In the rows, zero is written as 128.
One turn moves each row of this set onto another row. After a few examples, where does it send each row asked below?
Peg: [153 140 127 140 155 106 156 136 144 148 111 135 167 105 149 102 113 107
  93 168 140 150 121 121  94 155 104 131]
lik: [154 133 122 135 107 151 115 169 139 141 149 179 139 140 121  84 136 139
 155 108 126 130 111 121 128 103 143 135]
memin: [ 86 122 108 123 112 116 159 127 137 120 168 128 144 141  83  68 102 147
 121 125 135 119 113 138 115 150 148 111]
siki: [121 106 127 123 121 134 128 136 100 140 145 191 130 122 154  87 152 162
 134 110 125 139 119 165 119 155 136  89]
Nozis: [137  96 127 121 157 125 128 178 120 100 125 108 128 128 131  98 124 102
 142 117 119 157 123 124 126 115 139 178]
Dep: [129 159 154 128 141 113 109 109 143  99 145 136 171 106 114 126 144  69
 122 120 164 134 141 118 141 127 152  87]
mota: [136 120 109 113 153 139 141 149  71  94 126 124 134 111 119  93 165  85
 101 134 134 135 120 142 154 149  95 147]
zusa: [118 167 129 129 137 116 139  99 123 144 130 152 124 164 121  73 111 119
 143 152 130 109 172 113 127 130 129 145]
mono: [128 166 155 127 130 108 103 112 144 105 140 132 168 110 109 136 139  69
 130 122 162 127 145 124 138 132 148  86]
Femaf: [127 117 155 133 119 134 111 154 138 136  84 129 128 114 135 102 145  92
 119  78 151 129 121 145 148 117 103 143]
suv: [137  78 140 110 108 121 116 141 104 111 160 186 127 126 129 120 109 152
 116 136 141 108 112  91 103 136 150 105]
mun: [108 116 177  94 102 123 143 105 124 163 103 147 172 105 139 123 167 152
 143 130 115 144 141 160 127 137 153 102]
fusur: [132 142 143 104  93 133 139 108  99 148 182  96  90  97 115 144 135 120
 125 117 127 112 128 126 158 128 154 111]
Gutu: [132 100 160 110 100  91 139 118 108 153 126 100 165 137 129 135  98 110
 113 145 133 123 174 100 120 144  98 110]
nos: [ 86 148 118 121 145 119 168 122 131 108 124 136 151 128 142 126 146 106
 122 188 130  96 123 170 117 132 135  92]
fenud: [147 142 122 121 136  67 118 145 115 126 151 143 108 120 115 145 127 129
  95 136 115 116 106  99 143 140 105 170]
Dofi: [139 119 117 115  90 131 148 128 113  94 149  93 151  91 118  82 139 130
 131 186 122 138  88 156 150 150 135 116]
Ruter: [109 120 179  97 101 114 144 110 129 160 107 153 166  97 141 130 168 143
 140 129 118 146 150 163 123 131 154  98]
bepa: [121 152 134 133 103 134 156  93  87 136 156 125  96 153 135  95 100 135
 121 103 110 124 110 135 123 113 142 156]
tuf: [129 114 129  94  82 117 126 130 129 114 130 117 102 137 143 102 169 179
 102 133  94 108 142 132 152 112 135 145]
vit: [100 151 128 127 107 132 150 131 133  74 134 161 137 114  84  93 132  92
 101 158 135 143 120 147 145 157 129  92]
zuvi: [176 110 145  88 144  84 130 122 118 106 129 129 124 110 157 148 126 119
 160 158 135 147 127 125 124 112 159 139]
Pigo: [124 115 122 121  87 129 116 132 130 109 154 128 143  99 160 110 140 181
 102  96 141 101 150 152 118 120 120 107]
nani: [133 147 144 100  88 125 141 102  94 148 175  94  98  87 128 143 137 120
 129 115 118 113 133 124 154 132 147 109]
Kadi: [184 109 137  87 149  82 129 125 120 113 122 135 126 113 149 137 129 125
 161 154 130 146 133 127 122 109 158 139]
zar: [108 174 138 130 135  91 144 122 119 120 141 143 125 136 139 147 123 152
 137 122  90 103 100  92 136 109 151 147]
sal: [150 159 119 117 111 137 121 146  89 108  90 140 165 102 124 163 119 118
  79 116 124 110 129  92 111 153 124 109]
dufar: [133 136 145 105 109 146 175 133 103 138  97 164 113 143 127  91 131  98
 101 121  80 127 134 108 137 110 124 159]
beder: [147 108 132 148  96 125 153 146  86 122 100 133 172 154  91 120 151 112
  95 136 105 146 136  94 101 139 104 122]
fived: [133 102 161 111  97  94 145 116 105 156 123 103 164 133 123 129  92 105
 115 143 128 119 164 103 131 141  85 109]
lome: [ 79 143 117 110 126 165 135 124 116 107 139 144 146 136 137 123 173 136
 137 145 127 111 118 139 120  79 163  97]
pez: [143 109 119 127 119 128 159 155 165 141 129 107 149 110 168 119 146 109
 108 157 129 130 149 124 135 141 118 181]
gavip: [100 139 119 113 110 169 136 116 123 123 110 128 183 101 126 114 109 105
 111 103 140 104 110 122  93 152 117  85]
mel: [111 138 118 127 129 105 172 117  66 141 111 134 157 101 105 130 172 111
  88 112 100 158 115 115 116 107 153 118]
tak: [137 109 142 137 128 111 153 124  79  95 108 141 154 143 114 103 141 160
  84 141 151 149  84 138  99 139 127  96]

Nozis moves to siki
Kadi moves to mun
And these:
nani moves to mono
Femaf moves to suv
tuf moves to gavip
Pigo moves to sal
dufar moves to memin

One turn moves each row of this set onto another row. After a few examples, where does it send each row asked below?
gaboz: [136 119  84 126 125 134 105 172  97 113 115 115 153 126 166 161]
vom: [134 110 126 113 138  96 101 169 116 145 115  83 152 145 124 157]
babi: [134 129  96  96 152 100 112 167 149  98 128 114 152 115 155 158]
fefir: [136 113 129 127 147 120 112  45 128 112 125 114 124 146 134 137]
Kekaz: [135 149 167 137 158 174 104 105 104 135 107 141 152 135 137 142]
Fopus: [130 127 116 112 153 101 100 175 166 100 116 108 154 129 167 148]
libam: [122 146 130 134 109  86  97  70 122  90 121 116 169 147 153 157]
Zesa: [120 150 135 133  99  90 118  88 124  82 148 141 167 151 130 138]
Vuk: [153 138 135 106 136 149 136  84 143 128 124 167 118 116 162 156]
tozek: [144 126  85  90 134 109 126 159 142 108 149 110 147 129 153 159]
Debok: [132 112 133 118 140 103 106 176 124 149 119  89 153 146 121 151]
zedap: [140 121 141 124 126 132 119  71 137 120 119 143 108 137 200 151]
vodi: [128 127 153 134 128 119 118  84 138  98 121 160 109 136 194 139]
gotu: [140 142 148 112 140 137 136  97 146 106 126 185 119 116 156 142]
Zupur: [133 112  90 136 111 133 110 177  97 107 127 115 148 139 168 152]
Feb: [130 110 136 123 129 104 110 177 123 143 130  94 153 154 121 143]
Vaba: [134 121 109 139 133 148 106 189 120 120 106 124 157 126 160 149]
Kes: [142 122 134 124 163 134 114  51 136 124 114 119 130 135 121 142]
Fibep: [143 164 149 132 109 148 127  98 159 139 132 132 180 149 119 146]
peku: [126 133 133 126 145 141  96  71  64 110 121 126 138 137 158 157]
teme: [129 111 142 136 138 114 116  52 128 100 135 126 121 159 135 125]
vafi: [132 158 143 130 100 123 133 104 143 106 154 149 174 152 111 134]
Bisu: [125 116 158 142 143 121 124  69 139  97 135 136 124 157 122 111]
Putun: [130 107 117 115 133  90 101 164 109 137 124  84 151 147 127 155]
dogeb: [127 102 123 118 126  89 110 169 107 134 138  87 148 155 126 148]
kazon: [132 111 100 143 109 139 113 186 107 105 128 124 149 147 169 142]
liki: [134 125 162 134 156 135 123  76 153 112 127 143 131 146 110 116]
ked: [148 114  91 102 118 123 129 160 151 120 161 101 142 150 165 152]
tuga: [144 110 115 117 119 125 116 166 166 121 149  96 142 159 177 143]
natar: [154 131 131 114 129 148 129  73 140 133 124 149 111 126 182 161]
Kuf: [144 156 141 135 120 141 107  85 157 143 107 109 183 143 138 160]
Nulig: [128 104 129 123 121  97 115 175 117 136 138  93 147 157 125 143]
fulu: [124 135 161 145 124 153 118 101  82 106 154 153 135 165 143 122]
libes: [142 128 147 125 165 142 121  68 149 126 117 131 134 135 109 128]
davu: [130 116 128 124 141 115 103 172 175 116 124  99 150 146 183 141]
selil: [134 144 146 127 160 161  92  86  87 132 101 131 147 126 149 157]
Sisa: [129 135 158 124 136 122 128  97 142  91 123 180 117 128 173 137]
resel: [127 129 139 136 125 140 110  82  65  98 148 137 130 156 154 140]
pefit: [133 148 132 131 123 109  88  69 136 122 102 103 176 142 155 168]
dogem: [129 141 178 148 138 173 118 114 106 124 131 153 144 153 135 121]
futuf: [133 117 112 143 119 147 110 194 120 115 118 125 152 140 166 140]
Rakom: [135 122  94 132 132 143 103 182 107 116 100 119 158 120 163 159]

Feb moves to Debok
selil moves to peku
kazon moves to futuf
And these:
vafi moves to Fibep
Vuk moves to natar
liki moves to libes
tozek moves to ked

